Rows are one point carried round by a steady rotation, each followed by how many ticks it has turned.
The counts run from 0 to 306.
[132 130 144 125  86  78  96 162 144 141 128 125 208 133 106 123 104 116
 141 133 110  97 149 125 108 193 123 117 141 139 154 152 164] -> 195
[112 124 132 110  58 101 136 207 103  97 109 138 144 144 113 124 108 124
 109 110 134 114 147  96 117 107 139 154 192 123 121  87 110] -> 300
[159 131 110 185  82  98  84 171  79 144 110 117 101 100 104 125  81 126
 124 125 187 106 153 111 112  97 137 134 144 161 119 110 149] -> 190
[126 114 143 143  76  98  86 193 139 118 114 116 178 142 107 116  76 111
 122 119  94  99 152 129 144 171  93 109 138 139 145 149 147] -> 165
[ 81 103  90 161  67 145 117 176 116 119 128 108 147 128  74 105 108 114
 143 141 110  90 148 138 138 176  92 108 146 119 125 141 165] -> 145
[107 127 110 160  54 173 106 172 109 115 122 139 128 135 112 115 135  95
 160 122 143  72 139 116  82 139 112 121 161 154 135 141 146] -> 248
[ 81 114 116 111  66 157 136 194 107  82 117 155 146 141  97 102 128 115
 122 119 139  90 152 107  99 114 137 143 193 111 134 110 116] -> 127
[106 129 134 146  89 124 107 174 118 123 117  96 144 138  98 126 102  88
 163  99  68  87 118 124 141 186  86 133 114 129 148 152 160] -> 134
[102 102 156 122  52 143 109 191 130 111 120 125 166 152 125 133 124 109
 159 100 104  82 149 106 135 127 119 136 169 123 159 146 127] -> 268
[157 157 143 151  90  90  69 140 103 180 127 125 186 138 114 142 119 113
 146  96 110  88 108 107 136 144 134 142  90 140 161 127 137] -> 223
[117 129 154  94  55 126 111 201 134  98 104 154 149 154 138 117 124 122
 130 102 132  94 157  93 122  95 130 153 180 147 155 121 117] -> 269
[116 105 104 122  73 128 148 193 108  74 120 128 135 128  92  95 101 142
  99 144 147 102 150 119  93 142 112 120 179 125 121 116 144] -> 157
[102 137 120 167  87 112  88 156 108 152 114 113 169 132 106 119 124  79
 168 102  82 100 110 111 132 155 100 132 110 135 156 145 151] -> 265
[ 91 106 108 152  47 170 115 182 102 105 132 124 135 133  91 111 112  87
 171 120 112  95 136 114 120 164 108 131 139 127 129 148 166] -> 277
[132 130  99 179  91 126  84 145  97 160 126 120 174  93  92 133 121  90
 135 135 123 100 102 131 106 174 108 108 108 138 125 144 158] -> 204
[156 137 120 173  98  81  72 168  72 156 121  96 135  98  92 109  79 100
 128 134 128 114 120 122 130 165  99 125  90 125 146 127 163] -> 31
[132 165 143 172  98  93  66 167 101 172 130 128 155 128 126 151 119  98
 147 107 117  99  98 108 115 120 124 153  88 149 148 129 122] -> 91
[141 157 146 174  75 117  81 170  98 148 117 141 123 126 141 143 124 112
 145  99 137  94 114 101 134  81 132 157 114 157 143 119 117] -> 251
[123 123  86 119  83  91 125 148 138 128 123 147 196 124  75 115  91 120
 121 147 134  92 138 121 103 187 128 116 152 100 122 140 125] -> 185
[129 106 144 143  67 144  98 192 150 105 125 116 141 126 125 123  84 109
 139 137 142  96 170 144 116 153 115 109 175 141 101 140 164] -> 177
[132  90  92 143  74 132 118 188 129 106 127 135 156 116  98 107 123 122
 127 148 174 100 166 135  85 151 134  99 194 119 122 120 147] -> 187
[130  93 110 151  52 150 112 168 114 118 127 157 155 121 105 113 117 132
 130 147 172  92 148 135  71 129 153 117 170 125 120 122 150] -> 56
[136 139 151 154 106  43  74 172  97 154 134  99 173 122 111 124  87 120
 105 119 127 125 128  95 154 142 111 144 103 132 144 102 111] -> 20
[149 149 119 139 103  77  86 140  97 178 128 117 208 140 105 153 118  95
 142 113 110  75 113 123 126 159 120 127 107 131 154 141 127] -> 224
[ 93 122  93 132  48 156 144 178  96 102 124 162 133 137  97 122 138 140
 134 112 156  87 138 115  84 113 134 135 177 135 134 109 116] -> 259
[119 133 125 159  52 163 104 188 104 114 120 157 121 135 136 121 138 108
 157 108 141  82 137 117  98 100 124 155 173 161 131 128 139] -> 249
[ 94 136  94 135 112  75 135 137  69 134 132 100 155 114  56 121 105 124
 106 124 113 108 109  85 135 146 114 135 108 102 139 102 115] -> 142
[115 142  82 156  99  95 114 160  74 131 113 112 149 108  64 108  89 123
 128 127 107  93 123 103 139 178  88 120 111 110 138 119 154] -> 305
[120 131 104 117  97  75 120 153 109 149 138 124 208 133  79 115 104 118
 130 133 116 109 138 113 107 181 116 130 130  90 150 121 137] -> 184
[105 131 100 161  72 142  87 141  90 151 143 131 148 124  90 121 123  80
 164 112 103  90  99 108 109 175  93 131  92 125 146 154 145] -> 103
[ 99 162 135 110  90  85 103 156 112 139 114 126 190 141  98 120 126  97
 136  97  77  95 105 105 148 158 102 149 106 115 164 143 125] -> 123
[138 152 120 160  91 127  90 201  52 111 108 114  81 125  93 126 110 126
 117 119 142 104 100 104 140  99  96 153 118 138 124 101 118] -> 292
[136 158 161 166  90  87  81 173  76 150 119 124 138 133 149 134 118  96
 139  89 112  90  94 107 141  96 135 166  80 148 162 121 116] -> 252
[ 97 143 112 142 103  82 122 144  81 129 129 108 159 118  67 110 103 125
 116 131 126 114 123 101 134 176 104 137 123  92 141 114 125] -> 11
[ 94 152  75 135  91 104 129 147  70 128 123 130 140 121  59 114 116 109
 132 117 111 106 105  95 124 156 104 138  86  94 148 119 132] -> 274
[118 149 112 133  59 135 140 171  77 108 117 161 126 122 105 127 132 117
 108 117 158  87 128  97  83  94 153 154 157 122 136 117 111] -> 98
[127 150 126 174  80 105  91 162  89 128 120 104 137 132  85 143 102  89
 150 118  85 110 128 101 140 160  85 131  84 111 161 139 158] -> 133
[150 139 119 140  94  54  99 156  74 158 116 132 204 129 111 129 111 130
 117 120 153 105 105 107 115 135 153 156 126 121 155 112 110] -> 212
[115 106 121 149  82 117  88 184 146 126 126 104 161 129  92 117 112 105
 160 121  78  97 139 125 131 172  74 112 141 135 146 156 158] -> 3
[128 134 121 114 101  49 106 142 109 186 140 130 212 120  92 128 112 107
 129 118 124  96 119 111 121 168 138 128 125  94 145 142 130] -> 52
[129 138 122 187  63 141  91 169  76 138 120 132 121 124 131 143 124 116
 147  91 154  93 121 111 104  87 137 148 127 150 126 117 137] -> 89
[107 116 135 133  47 159  81 191 138 102 116 138 156 144 152 116 131  96
 169  95 109  80 157 128 106 136 129 137 159 147 143 149 144] -> 106
[118 124 119 149  58 132  93 157 147 145 120 128 180 144 126 142 138  80
 154 111  98  68 130 142 106 151 127 103 115 146 154 166 156] -> 236
[101 114 119 159  40 168 112 188 100  91 124 140 100 138 122 122 136 115
 135 125 131  87 142 112 110 107 116 128 160 146 137 110 139] -> 117
[165 149 111 198  89 105  85 185  60 149 114 127 132 109 134 136 104 124
 146 132 175  97 106 104  94 119 144 134 109 150 105 113 124] -> 59
